In the data rows, the value 128 means zero.
Every row has a hidden score. How much higher is the second row's score than the first row's in each pair? 15 means about the same, 30 much higher and 0 much lower. The score is a weighted sum of the row's numbers plus the product of two more (or one squared), each taken from its middle value.
[ 79 110 117 141 138  91 174 170 107 164  72 149 121 136 109]
[130 149 132 157 146 147 105 141 123 148 116 129 105 146 107]: 9
[138 135 127  96 107 125 156 102 128  95 125 154 156  98 154]
[120 109 155 123 105  80 149 109 120  92 164 147 143 170 113]: 21
[129 141 138 145 150 147 101 142 125 152 114 124 107 140 107]
[158  59 144 103 132  55 164 143 112 150  97 157  99 132 130]: 16
[131 139 138 148 150 148 101 142 122 152 113 127 106 140 109]
[144  63 162 111 126  61 134  96 108 117 138 154 126 149 155]: 15
[ 73 119 123 161 155  67 138 156  73 142  99 155 113 180 112]
[123 157 123 155 146 155 109 141 120 135 112 131 116 143 104]: 18
[133 159 113 135 121 118 133 161 108 149  90 108  95 184 112]
[ 75 104  99 131 148 120 174 123 126 137 101 176 152 135 124]: 18
[131 144 137 149 151 146 103 138 124 154 112 126 104 139 108]
[137 116 140 105  96 123 140 104 135 118 160 104 144 121 163]: 14
[133 138 139 149 151 148 102 142 118 156 116 125 105 138 110]
[125 111 150 105 117  69 136 118 121  80 182 149 163 139 108]: 17
[135 118 138 103  95 125 140 105 138 117 159 102 146 121 161]
[129 138 132 154 146 159  91 140 129 142 122 118 118 127 114]: 17
[143 106 144  96 102 121 139 109 123 118 163 111 138 121 164]
[131 148 120 160 143 153 109 142 124 144 114 134 108 143 105]: 18
[137 119 138 102  95 127 141 106 134 117 157 102 143 119 162]
[139 118 136 101  94 126 142 104 133 117 158 106 143 117 161]: 15
[138 144 106 126  95 107 134  77 157 101 124 130 145  97 167]
[134 141 141 149 149 148 102 142 122 153 117 128 109 136 109]: 22
[137 118 139 103  96 125 142 104 134 116 158 107 145 120 162]
[136 118 136 100  96 126 141 105 133 118 159 104 145 121 161]: 15
[179  97 112  95 155 119 134 134 133  98 152 123 143  61 115]
[144 156 101 123 124 129 134 157  95 150 103  94 101 183 117]: 21
[128 157 128 153 139 149 109 144 120 140 109 128 107 152 105]
[131 141 137 148 148 150 101 141 119 153 114 124 109 138 107]: 14
[136 122 136 102  97 126 145  96 138 114 156 112 141 122 158]
[117 176 125 129 124 123 130 166 142 109  83 139 112 157 108]: 15
[128 118 146 111  91 121 143 105 142 121 152 113 144 124 162]
[ 94 130  86 103 131 128 119 105 170 125 167 139 152  81 148]: 19
[110 152 112 170 125 136 119 154 136 147  92 144 100 151 108]
[138 119 137 101  95 125 141 105 136 118 158 106 144 119 162]: 13
[134 141 141 149 150 148 104 140 124 155 113 126 110 138 109]
[139 119 140 102  94 122 140 107 136 118 158 104 144 120 163]: 13
[131 134 130  93 101 129 138 105 131 117 137 165 139 115 152]
[132 141 136 151 147 141  98 143 117 157 111 127 102 143 107]: 17
[141  81 158 103 122  70 117  90 120 123 154 158 124 136 158]
[133 139 140 148 150 147  99 140 122 151 116 126 105 136 109]: 18
[148 105 132  98 126  85 149 108 103  67 157 174 155 124 125]
[131 142 139 146 152 149 102 143 121 154 114 125 106 135 110]: 3
[117 150 108 169 124 132 119 153 142 148  96 146  96 154 108]
[132 142 137 152 148 146 103 142 122 154 112 128 107 143 108]: 14
[132 145 131 157 145 151 105 141 122 142 116 128 108 144 104]
[100 156 107 161 135 155 102 142 168  95 121 120 146 109 123]: 11
[134 139 140 147 152 147 100 143 118 153 115 122 109 138 108]
[135 140 139 147 150 147 100 142 121 155 113 125 106 139 111]: 15
[191 122  90 127 128  88 156 142 153 109 142 135  82 119  97]
[137 115 137 101  96 124 141 105 135 116 158 105 146 120 163]: 1
[134 140 135 153 148 148 100 142 125 153 117 126 109 139 106]
[ 76 101 112 138 154  93 171 123 103 136  94 178 140 153 121]: 13
[138 116 141 102  96 125 140 106 134 117 158 102 143 118 163]
[132 136 140 147 150 150 101 143 122 153 115 124 108 137 108]: 17
[133 139 138 148 151 148 100 143 121 156 115 125 108 136 108]
[131 138 139 149 152 148 100 145 122 153 115 123 107 139 109]: 15
[ 77 109  89 127 142 119 180 117 128 121 108 165 166 138 118]
[138 117 138 102  94 124 140 107 135 117 159 103 143 121 162]: 5
[138 117 138 102  96 124 140 106 136 121 160 103 145 122 163]
[137 153 102  95 106 107 112  90 143 100 157 163 147  97 136]: 13
[ 66 138  78 168 119 126 125 140 151  95 132 144 190  90 123]
[130 140 138 147 151 151 103 143 124 153 116 123 108 139 110]: 14
[133 138 140 145 149 151 103 140 122 152 117 126 106 138 109]
[137 116 138 104  96 124 139 103 135 118 160 105 141 120 163]: 13
[133 119 147 108  93 123 141 102 140 116 146 128 144 122 161]
[179  99 113  96 154 120 135 135 133  97 151 123 141  60 114]: 22
[ 72 135 115 129 137 120 146 135 105 128 108 152 168 162  95]
[180 101 120  91 153 119 131 144 139 101 143 131 138  66 111]: 15
[130 143 139 149 146 146 102 145 121 154 110 125 101 142 110]
[139 118 140 103  97 124 140 104 136 117 160 103 144 122 161]: 14
[127 145 139 147 152 144 103 143 121 154 111 127 102 142 111]
[137 117 137 102  95 127 142 106 132 117 159 106 144 119 161]: 15
[138 116 139 102  96 126 141 106 135 117 158 106 146 120 161]
[120 161  94  99 109 121 103 102 149 114 154 156 150  85 131]: 12
[185  88 127 107 146 113 131 152 138 135 135 142 107  80 103]
[133 157 127 154 135 147 108 144 124 140 103 129 106 150 106]: 9
[172  95 108 139 113  76 165 161 142 151 121 134  69 127  98]
[134 140 139 148 150 148  99 139 121 156 115 122 109 137 111]: 7
[125  89 174 115 108  80 139 124 106 113 172 132 139 165 129]
[132 139 141 147 150 147  99 141 118 155 115 124 106 138 111]: 12
[135 117 141 104  94 119 143 101 139 114 158 105 145 120 162]
[133 137 136 145 151 150 101 144 119 156 114 126 108 137 109]: 17
[186  93 126  96 152 117 125 146 135 122 141 130 125  72 108]
[127 144 135 152 144 146 103 145 121 154 111 128 102 146 109]: 10
[168 110 103 110 141 122 134 125 154  71 144 123 155  53 128]
[138 118 138 102  96 124 141 105 136 116 158 102 143 119 163]: 11
[123 159  72 101 148 137 161 155 113  62 120 120 158  92 133]
[127 147 107 156 122 138  93 138 190  91 131 111 144 100 127]: 4
[135 117 138 104  94 124 142 103 136 118 160 102 144 117 161]
[133 135 139 151 143 133 100 147 118 166 103 124  94 149 111]: 15
[132 140 139 148 152 148 100 140 120 152 117 123 107 139 108]
[133 145 130 156 146 152 103 140 119 147 115 128 106 139 108]: 16
[135 118 140 102  95 124 139 106 133 116 160 104 144 120 163]
[141 146 141 135 121 136 122 153 148 138  90 138  94 141 111]: 18
[ 89 164 118 133 145 158 129 141 143  96  93 122 136 132 124]
[136 119 139 104  95 126 142 105 136 116 159 104 142 118 161]: 18
[131 141 140 148 151 148 102 142 120 152 112 125 103 139 110]
[137 118 139 103  96 126 142 107 135 117 159 108 143 122 162]: 14
[ 82 123  81 145 155 112 167 150 193 106 111 149 118  88 123]
[132 138 136 148 152 150 100 142 122 155 117 123 107 136 111]: 5
[131 142 141 147 150 148 101 143 121 154 114 125 111 138 108]
[ 79 135  97 136 127 135 150 129 115 116 120 144 189 144  97]: 23
[164  78 124 128 104  61 156 158 140 144  92 171 103 120 108]
[ 60 128 111 153 141  93 163 170 115 156  74 150 112 135 112]: 11
[180  98 112  95 155 119 133 134 133  97 149 123 142  61 115]
[136 117 144 107  92 124 142 111 135 112 159 106 150 118 160]: 9
[136 118 139 103  96 124 141 104 137 118 159 107 144 119 162]
[148 155 137  84 126 112 118 136 166  71  94 118 138 114 137]: 11
[125 134 121 157 147 165  90 137 139 130 134 123 137 103 119]
[138 119 138 102  97 124 140 106 134 118 159 103 143 122 164]: 12
[132 140 139 148 151 151 101 144 118 152 113 123 106 137 111]
[182  93 128 112 149 111 143 147 140 141 133 142  96  94 100]: 23
[ 91 152 110 105 131  98 112 135 130 112 167 166 137 132  87]
[131 122 139 106  91 124 140 106 141 118 157 102 147 121 161]: 13
[135 115 139 105  94 126 141 108 135 116 161 104 143 119 161]
[137 120 137 101  97 124 145 103 136 107 164 108 154 109 155]: 16
[136 118 138 104  95 124 140 105 137 117 160 104 144 121 162]
[131 137 140 149 150 150 102 140 124 154 115 122 105 138 112]: 16
[122  95 102 163 114  90 150 175 170 147  97 178  91  96 111]
[ 85 119  81 163 137 130 117 146 157  83 140 120 183  53 132]: 6
[ 79 110  82 131 139 124 181 114 132 120 111 160 172 128 117]
[130 143 137 149 149 146 101 146 117 157 111 126 107 139 108]: 3
[135 118 139 103  96 127 140 104 135 117 159 104 145 120 161]
[ 92 102 117 161 174  72 145 131  62 129 143 142 117 175 113]: 26
[132 140 137 147 151 149 102 141 124 154 113 127 107 136 108]
[179  99 112  95 154 119 134 133 133  97 151 122 142  59 115]: 19
[142  54 146 102 146  67 169 134  98 146 100 149 111 140 140]
[137 117 138 102  96 126 143 102 134 116 157 107 141 122 160]: 14
[131 140 140 148 146 148  99 148 124 153 111 126 107 140 110]
[128 142 136 152 148 148 104 144 122 152 116 126 102 141 107]: 15
[131 140 138 147 148 150 100 142 120 156 115 122 106 136 110]
[130  96 148 125  89 121 152 145 102 121 132 136 137 167 145]: 24
[126 148 125 159 143 152 107 141 127 141 115 131 103 144 105]
[136 116 137 101  95 125 141 104 137 117 156 107 143 121 163]: 12
[157 110 120 135  98  89 144 159 159 149  79 153  83 124 121]
[137 116 138 102  95 122 139 105 136 116 159 106 145 121 163]: 11
[133 138 140 147 149 146 100 141 121 155 113 126 106 137 108]
[134 139 136 147 151 148  99 144 121 153 112 126 109 140 109]: 15
[126 159 123 154 140 150 110 144 119 138 110 129 108 152 105]
[136 115 144 102  99 119 146  98 137 111 159 115 150 114 159]: 12
[ 76 110  89 127 141 119 181 118 128 125 108 165 164 136 115]
[131 139 137 151 152 146 106 140 116 156 111 127 101 141 109]: 4
[132 138 132 150 145 161  93 139 130 146 121 123 119 122 114]
[134 121 140 105  94 123 140 106 137 115 160 103 146 120 161]: 13
[133 130 134  97  99 124 133 105 133 112 140 164 140 117 155]
[141 119 133 153 165 143 103 132 128 157 135 126 108 121 109]: 19
[ 84 168  88 133 153 104 118 116 128  85 172 132 142 143  99]
[139 116 138 103  94 125 142 104 134 120 158 104 145 119 161]: 15
[131 141 138 148 150 146  99 142 121 156 116 125 107 137 107]
[179  98 113  94 155 118 133 134 135  98 150 123 143  61 115]: 19
[179  97 110  96 155 119 133 134 134  96 151 122 142  60 114]
[133 124 136 106  95 123 152  94 142 112 153 117 144 124 155]: 10
[ 93 115 122 164 160  70 144 122  70 141 155 106 117 187 106]
[173  63 130 106 117  59 160 154 128 150 100 158 101 119 119]: 19
[138 119 137 105  95 126 140 105 134 118 160 102 145 117 162]
[137 119 137 102  97 125 139 104 133 117 160 106 143 120 164]: 15
[122 130 127 156 140 165  91 144 134 142 118 125 130 104 115]
[124 150 125 157 143 156 107 145 121 141 112 134 113 140 105]: 15
[130 139 140 150 151 146 100 142 118 156 114 122 104 138 109]
[178 100 110  95 154 120 133 132 134  96 150 122 140  59 115]: 20
[109 169 125 154 138 108 124 162 121 140  96 139  99 173 100]
[126 144 116 108  98 127 154  87 149 108 140 143 133 125 146]: 15
[131 137 130 155 145 158  91 139 124 149 121 122 118 120 112]
[116 166 129 154 137 127 108 160 132 132 100 142 105 157 102]: 14
[131 141 137 149 149 149 100 139 120 156 112 123 106 136 109]
[180  99 118  94 151 122 131 145 138 102 144 132 135  66 110]: 21
[136 118 142 103  95 125 140 109 135 117 157 107 143 118 163]
[134 115 138 102  95 124 140 105 135 115 159 106 145 118 163]: 15
[ 67 156 128 117 157  99 121 152 116 119 134 153 144 154  91]
[140 122 136  95 101 120 142  97 134 108 161 121 155 109 156]: 16
[137 120 137 103  94 125 140 107 134 115 158 104 143 121 164]
[133 118 140 106  94 126 142 107 136 115 158 103 145 122 161]: 15
[127 137 139 150 149 143 102 139 125 157 110 126 102 147 109]
[129 141 123 108 100 128 154  85 145 116 138 139 130 123 152]: 14
[129 144 132 152 146 152 102 139 122 148 115 128 108 142 108]
[136 116 138 104  96 125 141 102 136 116 157 105 145 119 163]: 13
[136 120 139 108  89 125 142 111 134 112 157 106 150 121 160]
[139 116 138 102  95 123 143 106 135 117 160 104 144 122 162]: 15
[130 142 136 146 149 150 100 140 123 151 115 131 108 138 109]
[137 116 137 103  95 125 140 105 136 117 159 104 142 121 162]: 14
[136 119 136 104  95 124 140 105 138 116 160 103 145 118 163]
[133 140 138 147 151 148 100 141 122 154 115 125 106 137 109]: 17
[137 166 108  89 134 122 123 115 167  75  99 116 120 117 150]
[179  99 112  96 155 119 133 132 133  96 151 123 142  60 115]: 26
[146 118 133  93 103 119 143  95 132 101 155 129 153 107 158]
[129 141 134 154 140 145  98 153 111 156 108 131 108 142 107]: 17
[ 78 171  94 164 149 127 131 144 105 111 109 124 116 171 109]
[130 138 139 145 150 149 102 143 123 155 113 125 105 135 108]: 13
[132 139 141 148 149 148 102 142 117 155 117 124 104 137 109]
[129 144 136 156 143 146 103 143 118 152 110 129 105 145 108]: 15
[ 74 105  95 127 146 119 176 117 127 129 107 171 162 134 121]
[131 137 139 148 150 148 102 142 122 154 114 126 105 141 109]: 6
[131 138 143 147 150 138 103 138 124 160 110 122  97 147 110]
[115 168 130 150 141 123 116 162 131 132 100 144 108 160  99]: 15
[135 140 138 146 148 150 101 144 122 152 114 124 106 140 110]
[135 118 137 103  96 128 141 104 132 118 160 104 145 121 161]: 13
[136 116 137 103  96 126 139 105 136 117 158 105 144 120 163]
[116 161 135 152 136 126 107 161 129 141  99 136 103 162 105]: 16
[130 139 139 148 151 151 103 144 123 154 114 122 106 134 109]
[130 145 134 153 148 148 104 143 121 153 117 127 105 143 108]: 16
[146 119 111 126 121 103 146 156  92 166  82 149 106 161  99]
[ 77 110  87 127 141 123 181 114 130 123 109 162 169 130 119]: 23
[136 118 139 101  95 125 139 102 136 118 157 103 146 118 161]
[131 138 138 148 152 150 102 142 122 152 116 128 107 138 110]: 17
[177 100 116  92 153 121 132 141 138  98 143 129 141  61 113]
[131 140 139 147 148 148 100 141 122 154 116 122 105 136 106]: 11
[133 142 136 145 150 149 101 143 123 153 117 125 106 139 110]
[130 140 137 148 149 149  99 142 120 155 115 124 108 140 109]: 15
[132 139 139 148 150 149 100 144 121 151 114 126 109 140 110]
[136 116 137 101  95 126 140 105 137 118 159 103 144 120 161]: 14
[137 119 137 103  94 124 142 105 136 117 157 106 142 122 163]
[134 139 137 149 150 149 100 142 122 153 114 125 109 137 108]: 17
[128 143 138 148 150 149 100 144 117 152 112 126 104 135 108]
[134 139 140 146 151 148 102 143 119 151 111 126 110 142 109]: 16
[137 117 137 102  96 124 142 104 135 116 159 106 144 119 163]
[131  51 132 103 150 100 167 117  96 129 110 147 134 134 157]: 17
[130 138 140 145 150 148  99 141 122 155 116 124 106 139 110]
[132 148 133 154 146 149 105 145 121 150 116 129 107 143 106]: 17
